In the rows, zero is written as 128.
A single turn carries every row of the set below to another of its rows. Some are shown first; where does it send the rows asked next?
Z_397: [ 96 119 131 126 123 126 139 107 126 136 145 119 142 124]
Z_176: [124 104 103 125 144 121 127 115 143 124 122 136 122 117]
Z_602: [127  92  96 122 139 131 167 133 131 106 129 143  98 141]
Z_325: [110  92 116 160 127 109 124 137 115 112 135 132  84 159]
Z_159: [137  99 103 125 151 124 140 115 136 124 123 134 128 117]
Z_923: [123 103 132 129 145 134 165 141  84 116 122 128 113 158]
Z_171: [111  97 122 124 150 137 157 150  90 101 120 128 112 143]
Z_750: [115 102 129 124 141 124 164 140  82 111 127 134 118 139]
Z_411: [127  92  94 119 134 136 166 131 142 117 122 141 109 140]
Z_907: [137  84 148 122 140 169 154 122 118 123 127 109 103 154]
Z_168: [115  89 118 162 123 106 125 145 119 113 122 129  87 148]
Z_822: [125  81 152 128 123 155 156 137  98 122 127 119 130 158]
Z_266: [118  89 121 162 130 118 126 142 127 107 135 132  86 165]
Z_779: [119 102 148 151  96 136 133 117 129 128 138 127 120 114]
Z_965: [122  99 144 133 134 167 119 121 131 103 133 100 107 157]
Z_549: [127 114 131 144 133 156 121 106 148 118 133  92 113 142]
Z_510: [117  89  99 116 130 142 166 110 138 124 119 148 112 143]
Z_973: [104 103 148 147 101 135 123 105 115 134 140 124 116 125]
Z_24: [128  98 105 116 136 140 161 129 147 117 129 147 123 131]
Z_503: [100 105 115 138 121 118 138 123 129 111 152 118  74 165]
Z_87: [134  82 151 114 139 169 147 111 115 121 132 108 109 146]
Z_834: [ 95  98 133 134 119 123 145 115 127 109 142 121  68 166]
Z_270: [120  82 153 142 124 145 161 137  93 116 133 126 131 160]
Z_196: [ 97  89 127 101 134 128 165 114 125 115 142 131 112 174]
Z_216: [125 102 113 122 145 119 131 109 147 116 121 139 124 117]
Z_26: [ 96  87 133 104 136 117 152 110 127 110 147 136 108 171]
Z_228: [101 117 126 128 127 123 144 104 138 128 135 123 145 122]
Z_686: [109 105 137 144 104 136 129  98 113 138 131 124 126 120]
Z_633: [142  86 146 122 148 168 148 109 121 116 137 112 114 151]
Z_97: [134  83 126 163 135 112 126 118 134 121 140  94 104 145]
Z_589: [ 93 110 124 122 121 121 140 117 134 113 144 120  75 164]
Z_845: [140  85 144 129 141 169 152 112 129 115 131 111  99 157]
Z_131: [101 108 146 154  97 135 114 112 118 132 140 120 113 140]
Z_440: [139  82 144 170 130 129 130 130 126 131 129 106 104 130]
Z_476: [111 104 127 122 145 114 161 135  92 112 125 145 130 140]
Z_293: [ 93  85 120 113 131 104 147 106 124 108 145 129 100 164]
Z_793: [ 95 102 123 137 122 121 147 117 115 109 151 118  73 165]
Z_887: [100 123 123 134 121 114 145 109 129 134 130 119 135 121]
Z_696: [ 92  92 133 119 152 106 158 119 122 124 153 137 105 165]
Z_165: [ 97 122 120 124 119 118 139 112 126 134 138 121 134 119]
Z_533: [126 109 134 137 136 164 116 114 142 114 133  98 112 157]
Z_812: [130 107 113 129 145 119 142 104 140 124 120 131 131 110]
Z_467: [118  86 125 162 120 113 134 143 124 109 126 129  87 163]
Z_857: [133  89 133 176 133 118 136 132 130 130 131 100 101 136]
Z_943: [127  96 130 171 133 109 132 134 141 133 137 110  97 143]
Z_329: [126  87 148 138 132 152 162 133  97 126 134 118 141 154]
Z_890: [129 121 144 132 126 158 115 117 125 119 129 100 107 156]
Z_521: [128  86 146 133 130 153 160 145 101 130 126 120 137 156]

Z_907 turns into Z_503
Z_602 turns into Z_549
Z_24 turns into Z_965
And these:
Z_176 turns into Z_633
Z_845 turns into Z_589
Z_887 turns into Z_521
Z_533 turns into Z_26
Z_510 turns into Z_890

A single turn carries every row of the set below to another of its rows. Some are shown first; where does it send the rows asked next?
Z_253: [152  78 133 147 114 128 155 128 135 119 123 126 148 110 123]
Z_275: [150  77 135 146 114 128 153 128 132 119 123 127 147 109 122]
Z_398: [154 118 128 123 165 123  99 138 141 126 137 117 128 118 123]
Z_785: [150 121 134 102 134 120 162 124 134 104 154 126  94 110 118]
Z_162: [157 122 127 122 164 125 101 140 143 127 137 115 130 118 126]
Z_368: [149 124 129 126 122  90 113 136 159 134 140 147  99 122 128]
Z_466: [117  95 157 130 115 106 139 130 111 131 132 126 109 132 109]
Z_99: [150  78 131 145 114 127 154 129 136 117 122 126 147 109 122]
Z_674: [134 123 138 138 108 115 162 128 145 143 130 107 122 141 137]
Z_204: [158 123 129 125 165 126 103 139 144 129 139 115 132 119 130]
Z_933: [121  96 168 140 123 114 143 125 104 138 138 137 119 132 117]
Z_950: [150  78 135 147 114 128 155 127 133 118 124 127 149 108 124]
Z_446: [160 131 136 110 136 128 172 122 140 111 158 128 105 112 133]
Z_638: [149  76 134 145 114 126 154 127 133 116 122 126 145 108 119]
Z_888: [139 117 162 152 123 123 163 124 122 149 143 131 135 138 143]
Z_495: [131 104 170 148 126 120 153 124 107 145 143 138 130 134 131]
Z_587: [119 103 144 127 107 105 142 130 127 130 126 113 107 135 110]
Z_137: [153 116 133 123 166 124  97 139 135 125 139 120 128 116 122]
Z_537: [160 123 132 128 167 127 105 138 141 131 143 119 136 118 131]
Z_391: [146 112 147 128 130  92 105 134 138 133 146 166 102 119 124]
Z_952: [149  77 132 145 113 126 154 129 135 117 121 127 145 109 120]
Z_802: [140 124 148 148 117 120 166 126 136 149 137 118 132 141 145]
Z_733: [150  79 131 147 114 127 155 128 135 118 122 125 148 108 123]
Z_713: [155 119 152 113 146 128 165 121 118 108 164 146 106 107 124]
Z_789: [156 115 136 125 169 126  98 138 134 127 141 122 132 115 123]
Z_635: [157 122 152 142 136 101 118 131 141 143 154 170 117 121 142]
Z_307: [158 117 138 128 171 127 101 138 133 130 143 125 134 116 128]
Z_746: [149  76 134 145 114 128 154 129 132 117 123 127 146 109 120]
Z_718: [161 120 136 130 170 129 103 138 138 131 143 122 136 117 131]
Z_65: [149 115 149 108 142 123 159 121 117 105 161 142  98 107 116]
Z_610: [160 124 149 116 146 130 169 121 123 113 165 144 111 110 133]
Z_10: [156 131 129 129 121  95 120 135 165 139 142 146 107 126 138]
Z_82: [150 115 153 137 134  97 110 132 136 139 150 172 109 118 133]
Z_274: [155 128 132 105 133 122 167 123 140 107 155 124  99 111 125]
Z_800: [125 114 136 129 105 108 152 130 141 136 125 104 112 139 122]
Z_768: [161 131 144 141 132 102 123 132 152 145 152 162 118 124 148]
Z_753: [162 130 143 116 141 130 173 122 133 114 163 136 109 112 135]
Z_250: [160 135 135 137 125 100 123 133 163 143 147 152 115 126 147]
Z_477: [145 115 137 125 124  90 107 134 148 132 141 156  98 121 122]
Z_150: [149 115 143 103 138 120 159 124 125 104 157 134  94 107 114]

Z_495 turns into Z_888
Z_768 turns into Z_250
Z_733 turns into Z_99
And these:
Z_713 turns into Z_610
Z_137 turns into Z_789

A single turn carries every row of the set below to another of its rows. Some are shown first; where does it send the rows asked next?
Z_110: [114 135 161 145 105 101 151 135 108 140 133 118 131 171 139 123  84 171
 130 120 168 133 162  78 132 146  90 133  86 145  88 141 110 110 111 139
 109 146 145  96 138 127 149 123 170 111 143 136 148 126 137 126 104]
Z_646: [130 120 129 116 125 116 116 141 119 143 132 114 115 152 158 120 120  95
 103 120 153 121 132 102 150 129  93 108 100 153 137 125  92 111 124 108
 129 154 176  93  99  95 112 114 157 125 142 135 131 139 116 136 150]
Z_734: [131 131 122 139 127 123 140 126 146 122 125 121 111 152 143 141 118 141
  99 124 120 120 164 121 130 140 120 135  75 126 131 125 123  89 151 126
 132 136 139 126  84 106 100  88 150 102  94 139 156 161 119 119 146]
Z_464: [151 103 169 132 122 134 122 127 122 140 110 122 127 152 135 104 143 142
 141 111 149 136 132 129 126 180 124 134  73 120  98 131 113 103 103  95
 133 122 142  98 130  88 110 104 142 139 122 134 129 119 110 124 128]
Z_675: [156 116 161 129 118 131 132 130 116 148 121 115 137 148 138  96 158 144
 141 110 152 132 147 117 127 174 130 151  78 128 103 119 114 101 108  95
 125 112 140 104 140  91 117  99 153 128 119 145 133 132 105 116 138]
Z_161: [131 120 126 141 137 126 150 118 152 125 128 132 117 162 156 142 115 131
 106 140 114 124 167 119 146 135 118 142  87 129 134 123 122 101 136 125
 139 139 136 120  88 110  98  84 136 107 103 125 150 153 104 112 131]
Z_151: [117 129 128 132  83 110 103 124 135 123 106 119 116 174 147 135 123 128
 128 102 148 107 151 111 126 108  99 154  86 141 110 143 102  82 106 145
 134 121 152  73 118  93 165 117 132 125 134 118 122 118 130 100 113]
Z_458: [121 142 125 114  97 156 125 140 130 119 136 133 112 200 126 140 105 156
 106 134 131 113 130 110 140 122 112 140  79 147  96 150 105  92 102 143
 127 168 142 105 126 111 170 125 151 126 108 118 122 145 126 109 109]
Z_701: [117 123 138 134 144 136 137 131 106 137 137 121  93 169 125 117 120 105
 135 147 152 123 123 103 148 150 103 121  81 166 103 167 141 120 133 111
  95 127 147  98 112 130 119  99 159 138 103 145 138 135  85 106 117]
Z_959: [120 146 138 138 108 158 139 127 110 118 121 109 123 181 142 134 101 149
 109 120 128 126 142 102 136 156 103 123  77 127  96 123 104  80 119 121
 104 162 158  90 157 127 156 127 141 102 136 131 153 115 138 129 112]
Z_169: [158 133 142 133 117  94 152 146 118 122 134 151 108 170 131 115 133 138
  98 139 156 108 138 113 146 166  80 154  79 120 115 119 119 118 137 135
 137 122 142 118 126  91 128  77 186 108 123 153 112 162 109  99 118]
Z_68: [119 127 143 124 124  91 134 126 136 122 117 124 112 173 139 149  95 164
 146 127 151 115 169  98 124 112 101 165  75 137 109 135 125  70 131 123
 124 124 162  73 112 142 152 111 141 119 129 128 134 131 118  80 105]
Z_798: [111 133 135 129 131 137 137 131 103 138 150 116 102 151 111 121 126 118
 137 138 147 127 120  96 141 154  94 129  83 169  96 149 138 105 131 114
 102 124 137 106 120 123 121  94 148 132  97 157 145 123  77 101 134]
Z_303: [141 114 144 110 114 104 101 154 127 135 147 121 118 145 154 126 106 114
  97 123 161 123 126 111 144 132  81 111 100 156 138 111 109 101 115 108
 138 142 171 103  91 107 121 115 150 122 125 141 131 124 121 127 152]
Z_405: [121 143 126 132  72 118 114 129 128 124 106 127 129 178 144 119 123 142
 124 109 146 120 145  95 130 107 100 152  87 139 121 149 105  80 111 147
 140 125 149  93 122  98 154 123 159  97 122 108 117 124 136  86 124]
Z_244: [111 131 130 124 109 144 128 144 136 117 130 140 104 195 129 142 112 142
 116 128 129 110 134 114 144 127 103 146  84 150  87 146 103  99 107 139
 116 160 135  90 127 105 184 107 130 148 128 138 118 136 131 104  97]
Z_360: [122 126 164 141 116  83 144 142 118 128 136 122 118 179 140 138  99 157
 130 131 171 125 166  86 134 139  86 146  85 139  97 135 104 107 114 127
  98 134 148  95 120 131 163 124 152 115 165 133 145 137 152 123 105]
Z_910: [132 114 142 141 122 125 139 114 142 124 124 137 108 156 150 141 111 147
 107 125 122 128 170 120 131 155 116 139  84 126 137 119 132  96 143 124
 117 130 131 124  72 111 104  91 147 101  97 137 151 151 129 106 140]
Z_905: [138 111 142 127 110  98 154 144 103 121 129 152  99 160 136 125 129 141
  95 140 153 119 132 109 148 179  76 142  78 110 111 119 117 123 134 126
 129 128 141 109 123  92 131  81 183 118 132 162 104 148 119  95 111]
Z_667: [103 135 135 129 134 134 122 116 110 134 153 130  92 147 120 120 130 122
 129 137 147 125 119 107 143 146  83 116  77 153  93 150 137 112 132 112
 101 124 146  96 109 129 120 100 138 132  91 135 130 129  85  95 128]
Z_344: [156  95 158 129 123 128 128 133 114 139 104 105 139 150 154 111 154 133
 128 127 147 140 150 117 139 169 136 147  71 124 104 128 118 101 109  96
 119 105 146  90 137 103 118 102 159 137 117 143 142 124 104 116 129]
Z_239: [121 129 146 144 116 143 147 130 128 116 115 118 118 179 145 140 117 146
 123 124 123 127 148 106 133 153 111 135  82 127 101 121 100  87 126 112
  90 152 148  91 145 127 173 110 120 111 155 134 147 119 154 124 111]
Z_448: [150 119 148 132 116  92 149 136 109 125 134 151 119 178 154 119 134 120
  87 146 153 119 158 107 154 162  77 154  80 119 113 121 117 131 123 137
 130 120 135  99 122  94 133  84 180 115 120 151 104 153 101 102 122]
Z_900: [136 129 141 108 119 115 108 153 117 139 138 110 116 154 142 124 109 101
  96 113 159 121 128 102 133 135  87 116  90 164 131 119 107 103 128 117
 133 155 167 104  95  97 118 113 157 125 124 152 135 126 113 144 160]
Z_760: [125 135 151 126 111 103 143 131 133 130 109 126 133 170 143 133  88 182
 147 122 148 129 159  78 129 117 109 163  76 140 111 132 123  74 130 131
 126 140 162  85 128 134 138 108 163 110 121 131 124 123 114  70 113]

Z_303 turns into Z_464
Z_701 turns into Z_448
And these:
Z_734 turns into Z_798
Z_760 turns into Z_458
Z_239 turns into Z_68

A single turn carries every row of the set below to another of its rows. Some are shown first; where does it send the rows asked next?
Z_175: [138 127 155 117 143 122 148 148 117 132 117 102 139 129 139 127 140]
Z_157: [128 129 130 161 146 144 146 130 119 114 135 113 106 109 153 139 106]
Z_985: [119 107 128 148 105 152 147 128 124 117 162 108 141 157 144 107 135]
Z_782: [132 131  93 156 113 147 155  97 124 119 134 114 146 146 110 138 145]
Z_992: [161 146 121  99 121 142 166 127 126 125 127 100 129 154 139 134 130]
Z_820: [142 144 135 162 112 153 171 153 124 166 148 101 117 146 135 120 134]
Z_826: [127 128 147 154 128 133 150 143 116 128 127 117 122  94 148 145 114]
Z_241: [139 102 111 156 104 153 123 131 139 121 124 113 138 108 133 127 118]
Z_721: [155 124  99 137 132 159 151 103 136 113 123 105 142 123 144 147 125]
Z_608: [138 152 129 156 134 156 157 130  98 161 150 100 113 147 156 127 140]
Z_454: [151 159 124 139 132 150 183 106 106 138 123 124 130 141 125 130 124]
Z_232: [156 156 114 123 118 141 154 130 126 161 129 120 111 136 122 112 113]
Z_972: [187 144 136 145 115 141 133 141 115 136 144 110 115 115 137 113 124]
Z_426: [132 135 110 159 126 149 135 120 117 107 116  90 157 105 142 143 132]
Z_104: [149 130 143 157 111 113 130 134 118 135 119 116 127 173 128 118 123]
Z_963: [145 135  99 160 130 143 135 132 159 119 155  91 146 138 130 127 145]
Z_455: [137 138 126 119 101 131 158 118 108 132 112 119 115 160 118 122 140]
Z_470: [118 133 124 154 125 134 149 140 118 135 156  66 135 167 139 120 137]
Z_922: [162 151 143 167 113 141 162 129  83 121 131 108 126 126 119 139 125]
Z_755: [129 141 156 147 123 145 143 132 128 130 138 112 131  88 142 133 131]
Z_285: [123 150 144 161 121 141 149 132 150 125 133 100 123  94 126 114 135]
Z_971: [133 130  95 149 101 138 135 119 135 131 100 107 126 121 110 129 129]
Z_415: [163 155 148 140 128 139 138 121 127 122 142  90 149 169 142 136 123]
Z_242: [153 130  70 135 125 134 136 135 139 134 135 103 130 137 130 133 123]
Z_844: [122 119 167 117 123 142 141 133 110 131 132 109 125 138 122 140 125]
Z_217: [120 120  94 179 128 137 128 120 121 115 142 106 123 150 125 142 133]
Z_995: [128 109 126 155 126 139 146 135 125 136 163  88 127 168 148 107 141]
Z_138: [116 141 106 142 124 126 139 154 111 122 143  74 144 150 151 117 132]

Z_175 turns into Z_820
Z_985 turns into Z_157
And these:
Z_755 turns into Z_995
Z_426 turns into Z_963
Z_782 turns into Z_721
Z_922 turns into Z_415
Z_992 turns into Z_232

